rotation ticks, each row followed by its count of ticks
The counts run from 0 to 960.
[ 90, 103, 111,  49, 109,  89, 120, 100,  93,  94, 105, 115,  92, 104,  88,
 102, 124,  88, 129, 138,  93,  93,  95, 108,  99,  88, 106, 104,  76, 122,
 113,  99,  93,  95,  98, 119, 106, 135,  81,  75,  89,  78, 104,  93, 119,
 111,  78, 153,  43, 114,  81,  95, 114,  83,  90]	554
[101, 105,  91,  73, 110,  79, 113,  95, 106,  89,  90, 123, 100, 101,  79,
 109, 109,  91, 131, 140, 118, 114,  79, 124, 102, 109, 122,  95,  98, 119,
 111,  81,  90, 129,  59, 127, 115, 122,  84,  93, 108,  89, 123, 117, 133,
  83,  84, 139,  60, 107, 102,  94,  89, 109,  84]	863
[ 94, 113,  86,  57, 111,  78, 124,  99,  96, 100, 108,  94,  91,  95,  78,
 101, 117, 106, 141, 143, 103,  95,  94, 107, 118, 101, 125, 110,  83, 123,
 112, 100,  94,  97,  89, 106,  91, 121,  87,  73,  93,  81, 100, 107, 113,
 106,  91, 149,  45, 112,  84,  82, 118,  90,  81]	677
[109, 113, 105,  67, 120,  93, 125, 100,  84, 119, 117, 129,  93, 123,  94,
  90, 137, 108, 140, 106,  91, 107,  90, 132, 127, 106, 104, 117,  85, 103,
 139,  89, 108,  97,  75,  99,  95, 123,  94,  81, 103,  80, 100, 157, 122,
  74,  87, 130,  90, 105, 108,  96,  85,  95, 110]	781
[ 93, 100, 106,  78, 109,  92, 126, 104,  93,  97, 104, 125,  71, 127, 104,
  85, 115, 109, 140, 113, 104,  90,  99, 119, 112, 109,  88, 106,  74,  98,
 133,  87,  97, 100,  79, 109, 116, 114,  89, 116, 114,  93, 134, 154, 129,
  88,  84, 146,  84,  89,  80,  62, 106, 106, 104]	135
[100, 113, 107,  70, 107,  82, 129,  92,  88, 100, 105,  86, 107, 124,  67,
 104, 103, 100, 137, 117, 114,  97, 107, 150, 116,  98, 119, 113,  73, 111,
 114,  94,  99, 106,  82, 122,  94, 125, 107, 102,  87,  85, 102, 127,  90,
  83,  71, 136,  57, 114,  66, 104, 112, 104,  83]	834
[ 92,  98, 101,  60, 119,  84, 130, 118,  88,  83,  96, 110,  92, 104,  85,
  91, 116,  99, 122, 126,  98,  91, 101, 103, 114,  99, 114, 118,  52, 106,
 142, 114,  85, 100,  69, 117, 111, 118, 110, 111,  96,  97,  98, 140,  95,
  95,  74, 117,  77, 134,  67,  82,  89, 100,  84]	455
[ 79, 111,  94,  72, 108, 108, 118, 101, 105,  79, 113, 136, 115, 103,  86,
  70, 102,  89, 131, 126, 101,  95,  89, 117, 128, 118, 111,  97,  65,  95,
 138,  80,  96, 114,  65, 115,  85, 108,  97,  87, 113,  83, 102, 144, 119,
  83,  81, 132,  91, 107,  91,  78, 101,  87,  93]	768
[105, 107,  79,  66,  89,  83, 109,  78,  95, 108,  96, 117, 105, 119, 113,
 106, 138,  99, 135, 135, 110,  93,  83, 107, 105, 104, 132, 112,  81, 124,
 136,  96,  91, 106,  76, 106,  87, 117, 109,  98, 100,  98,  94, 147, 129,
  98,  92, 129,  74, 124, 107,  74, 115,  75, 110]	356
[100,  90, 114,  46, 112,  84, 102, 104,  75,  86, 113, 145, 110, 112, 103,
  97, 110,  76, 112, 105, 102,  92, 100, 116, 119, 110, 101, 125,  85, 101,
 121,  90, 105,  95,  61, 111,  90, 134,  77,  92,  99,  88, 109, 144, 121,
  82,  59, 114,  84, 101,  96,  84,  88,  95, 108]	20
[108,  98,  69,  68, 117,  63, 107,  82,  99,  95,  99, 106, 104,  98,  99,
 105, 127, 107, 112, 138,  93,  98,  81, 104, 106, 121, 125,  88,  71, 110,
 144,  91,  83, 106,  76, 121, 106, 112,  81,  77,  93, 111, 102, 144, 121,
  78,  74, 118,  82, 127,  83,  78, 103,  79,  89]	485
[ 89,  79, 110,  58,  98, 101, 107, 111,  83,  64, 104, 129, 107, 109,  93,
  99, 136,  81, 114, 143,  80, 103, 113,  94, 114, 107,  94, 103,  73,  96,
 140,  81,  93,  91,  83, 119, 111, 100,  98,  75, 103,  86, 100, 133, 119,
  95,  66, 125,  86, 113,  59,  88, 118,  89,  88]	269
[116,  77,  97,  50, 109,  87, 101,  88,  76,  86, 103, 122, 110,  88,  88,
  91, 112,  88, 120, 139,  83,  82, 106, 112,  98, 116, 117, 128,  78, 114,
 118, 102,  91, 105,  82, 137, 100, 112, 102,  68,  81,  86,  84, 126,  98,
 100,  62, 119,  56, 103,  83,  85, 111,  98, 117]	824
[125,  88,  77,  66, 119,  78, 110, 114,  71, 103, 112, 120,  82, 126,  95,
  85, 107,  96, 126, 119,  90,  93,  70, 135,  98, 104, 120, 111,  50, 106,
 114, 108,  82,  90, 102, 106, 102, 126,  99,  91, 104,  79, 111, 116, 148,
 101,  78, 129,  73,  98,  83,  78,  87,  89, 107]	619
[103, 108,  84,  54,  93,  77, 113,  94,  89,  76, 120,  88,  83, 103,  84,
  99, 107,  96, 139, 128, 124, 105, 104, 118, 114,  93, 105,  99,  90, 112,
 121,  74, 105, 118,  94, 114, 102, 108,  77,  82, 107,  95, 122, 132, 126,
  91,  69, 150,  63,  98,  71,  90, 116,  92,  89]	376
[109,  98, 106,  47,  92,  96, 111, 118,  71,  73, 105, 123, 109,  96,  91,
  91, 111,  87, 119, 139, 100,  98, 117, 118, 121,  92, 116, 110,  75, 108,
 120,  91,  96,  99,  66, 122,  95, 101, 120,  64, 108,  92, 103, 119, 105,
  99,  54, 125,  57,  97,  75, 104, 107,  96,  95]	395
[122, 101, 118,  66, 112,  85, 115, 102,  67, 104, 105, 103, 108, 125,  81,
 114, 119,  80, 134, 121, 100, 102, 108, 150,  98,  86, 111, 102,  73, 111,
 111,  83,  92, 101,  84, 131, 114, 128, 109,  83, 109,  85, 116, 118, 111,
  94,  64, 132,  69, 106,  72, 113,  93, 105,  91]	96
[109, 110, 111,  82, 112,  77, 139, 114,  73, 102, 100, 119,  99, 103,  76,
 111, 130, 130, 131, 128,  89,  91,  87, 115, 130, 102, 121, 107,  71, 105,
 132,  67,  84,  78,  58,  95, 103, 120,  97, 109,  93,  85, 135, 122, 118,
  77,  86, 121,  73, 105, 103,  93, 106,  87,  82]	295
[103,  77, 107,  58, 110,  82, 110, 109,  72,  85,  98, 117, 114, 111,  97,
 111, 118,  75, 119, 155,  84,  90, 122, 117, 105, 100, 110, 103,  82, 114,
 114,  98,  91,  91,  75, 122, 103, 122, 112,  60, 110,  78, 112, 119, 108,
 100,  61, 135,  75, 101,  73,  90, 116, 109, 101]	397
[108,  91, 114,  69,  87, 103, 120,  87,  79,  92, 107, 113, 121, 120,  78,
 101, 129,  84, 146, 134,  80,  87, 110, 136,  86, 108, 104, 106,  81, 124,
 122,  70,  91, 109,  93, 127,  88, 114, 112,  83, 100,  71, 121, 121, 117,
  95,  77, 132,  84,  95,  91, 107, 120, 107, 108]	715
[110, 114,  96,  68,  85,  90, 102,  83,  91,  93,  99,  99, 113,  93,  83,
 102, 100,  80, 133, 137, 102,  84, 108, 141, 111, 100, 126,  98,  70, 120,
 126,  81,  84, 124,  73, 139,  84, 108, 109,  95, 115,  85, 114, 147,  96,
  92,  73, 130,  75, 124,  89,  86, 112, 120, 101]	217
[111,  96, 103,  69, 108,  74, 118, 117,  63,  99, 103, 129,  86,  94,  76,
  78, 111, 111, 132, 116,  97,  85,  83, 123, 110, 114, 115, 135,  82, 109,
 124,  85,  91, 106,  69, 117,  90, 127,  89, 115,  76,  88, 128, 134, 117,
  76,  73, 106,  73, 104, 100,  80,  88, 110, 125]	939
[120,  81, 100,  79, 118,  90, 122, 111,  74,  89, 106, 106,  97,  99,  73,
 107, 131,  87, 121, 143,  67, 105, 119, 119, 121,  91, 102,  96,  63, 107,
 135,  84,  86,  95,  75, 114, 109, 112, 109,  80, 121,  65, 114, 142, 119,
 100,  89, 129,  92, 106,  93,  93,  99, 105, 103]	901
[117,  95,  87,  77, 119, 100,  96, 111,  85,  95,  96, 119,  75, 108,  86,
  90, 111,  96, 114, 133,  80,  95,  77, 135, 105, 100, 101, 105,  50, 109,
 124,  96,  80, 101,  96, 126, 129, 108,  96, 100, 114,  86, 112, 126, 137,
 106,  89, 144,  75, 117,  75,  74,  87, 106,  96]	743
[103, 121, 106,  72, 103,  99, 103,  77,  77, 103, 106, 120,  89, 128,  96,
  90, 153, 108, 143, 114, 106, 104,  89, 135,  99, 106, 112, 120,  96, 115,
 131,  76, 103, 107,  92, 118,  86, 124,  98,  97,  86, 100,  99, 138, 122,
  72,  80, 130,  78, 119,  97,  91,  98,  80, 107]	353
[110, 109,  97,  63,  92,  98, 114,  94,  96,  97,  97,  97,  96, 120,  86,
  99, 106,  98, 137, 126,  92,  88, 110, 148, 113,  90, 115, 119,  52, 116,
 120, 107,  94, 103, 101, 125,  96, 112, 119,  91, 100,  86,  93, 143,  95,
 106,  76, 142,  61, 126,  70,  94, 118,  98, 106]	836
[110,  93,  93,  65, 105,  89,  88, 103,  69,  92,  75, 124,  92, 108, 104,
 108, 138,  85, 119, 153,  96, 107,  82, 119, 100,  89, 118, 121,  88, 119,
 111,  98,  78,  99,  78, 116, 118, 121, 102,  90, 102,  89, 109, 113, 133,
  99,  79, 129,  71, 135,  82,  73,  97, 108,  94]	239
[ 93,  80, 103,  51, 114, 101, 105, 115,  84,  78,  99, 145, 104, 101,  97,
  88, 131,  72, 103, 134,  75,  97, 101,  96, 120, 109,  94, 109,  68, 101,
 142, 103,  90,  97,  69, 120, 106, 118,  94,  79, 103,  92,  94, 139, 122,
  94,  69, 122,  87, 114,  87,  79,  93,  87, 112]	145
[ 94, 110,  94,  65, 115,  94, 107,  88,  94,  74, 117, 115, 115,  84,  83,
  86,  96,  83, 113, 128,  94,  91, 104, 129, 135, 107, 111,  98,  71,  98,
 128,  73, 101, 109,  65, 133,  78, 114,  87,  80, 113,  81,  97, 149, 101,
  95,  76, 135,  75, 111,  94,  69, 106,  97,  89]	645
[ 98, 130, 104,  72,  97,  90, 114,  84,  92, 111, 108, 113,  97, 124, 102,
  97, 121, 103, 146, 106, 103,  93,  99, 143, 132,  97, 109, 119,  83, 112,
 131,  82, 111, 100,  81,  99,  79, 125,  93,  96, 108,  87, 106, 158, 116,
  79,  88, 144,  80, 118, 100,  84, 118,  93, 110]	657
[123,  90,  93,  62,  94,  67, 114,  92,  77,  78, 106, 108, 102,  82,  68,
 100, 100, 102, 127, 123, 112,  87, 100, 118, 124, 106, 121, 130,  86, 111,
 125,  79,  93, 114,  65, 126,  98, 104,  91, 112,  87,  94, 116, 145,  96,
  77,  65, 105,  60, 108,  93,  92, 102, 110, 109]	201
[102,  98,  79,  75, 117,  82, 107,  97, 106, 105,  87, 111,  93, 110,  92,
 111, 101,  95, 118, 142, 116, 103,  85, 124, 108,  95, 108,  88,  73, 112,
 126, 103,  78, 118,  81, 126, 141, 123,  86,  90, 116,  94, 111, 132, 125,
 101,  82, 155,  46, 112,  87,  84,  99,  96,  89]	865
[ 96,  98, 107,  86,  96,  92, 136,  92,  97, 101, 111, 108, 118, 119,  79,
 101, 133,  85, 145, 122,  84, 100, 104, 120,  84, 118, 106,  77,  78, 111,
 144,  78,  88, 118,  82, 130, 100, 123,  98,  90, 104,  83, 128, 141, 120,
  77,  81, 127,  95,  99,  89, 105, 112,  97,  99]	592
[ 93,  92, 112,  70, 111,  94, 113, 109,  78, 103, 104, 135,  73, 114, 102,
  88, 125, 109, 143, 122, 114,  99,  98, 122, 114, 106,  90, 114,  98,  98,
 119,  83, 104, 116,  74, 113, 125, 109,  98,  92, 121,  97, 130, 145, 126,
  78,  78, 145,  76,  89,  84,  82,  91, 109, 116]	259
[105,  99, 104,  84, 114,  96, 105,  71,  59, 114, 106, 101, 110, 134, 103,
  90, 147,  97, 131, 129,  92, 102,  96, 133,  92, 102, 108, 110,  89, 106,
 132,  83,  81, 100,  99, 112, 100, 141, 101, 103,  93,  82,  96, 142, 120,
  96,  96, 149,  81, 113,  85,  71, 117,  82, 114]	351
[ 93,  92, 112,  66, 102, 105, 113,  93,  77,  88, 109, 126,  82, 132, 101,
  84, 134, 100, 141, 121, 104,  96,  94, 120,  85, 107,  84, 112,  91, 104,
 122,  79,  95, 106, 103, 118, 117, 119,  89,  97, 106,  84, 124, 125, 138,
  98,  83, 156,  72,  87,  75,  74, 112,  88, 107]	873
[106,  92,  91,  53, 110,  89, 112,  89,  89,  74, 100, 118, 109,  86,  81,
  82, 101, 104, 117, 133,  83,  75,  90, 109, 122, 117, 117, 128,  52, 107,
 130, 105,  87,  98,  81, 129,  88, 111,  99,  95,  77,  88,  83, 134,  97,
 104,  73, 115,  63, 122,  82,  73, 106,  84, 101]	947
[102,  93, 110,  58, 113,  86,  95, 114,  47,  69, 106, 112,  86, 118,  91,
  79, 118,  92, 112, 120,  97,  98, 102, 130, 113, 101,  97, 122,  76, 100,
 126,  77, 100,  89,  78, 116, 100, 131,  89, 117,  90,  95, 116, 132, 119,
  80,  59, 116,  86, 114,  77,  71,  95,  98,  96]	634
[122, 114, 103,  54, 114,  86, 119, 110,  73,  97, 114, 143, 106,  87,  93,
  96, 123, 111, 124, 111,  79,  82,  72, 118, 117, 109, 123, 116,  58, 106,
 115,  78,  89,  82,  88, 113,  99, 104,  80,  78,  93,  75, 104, 106, 130,
 101,  75, 121,  63, 107,  96,  96,  88,  79,  88]	301
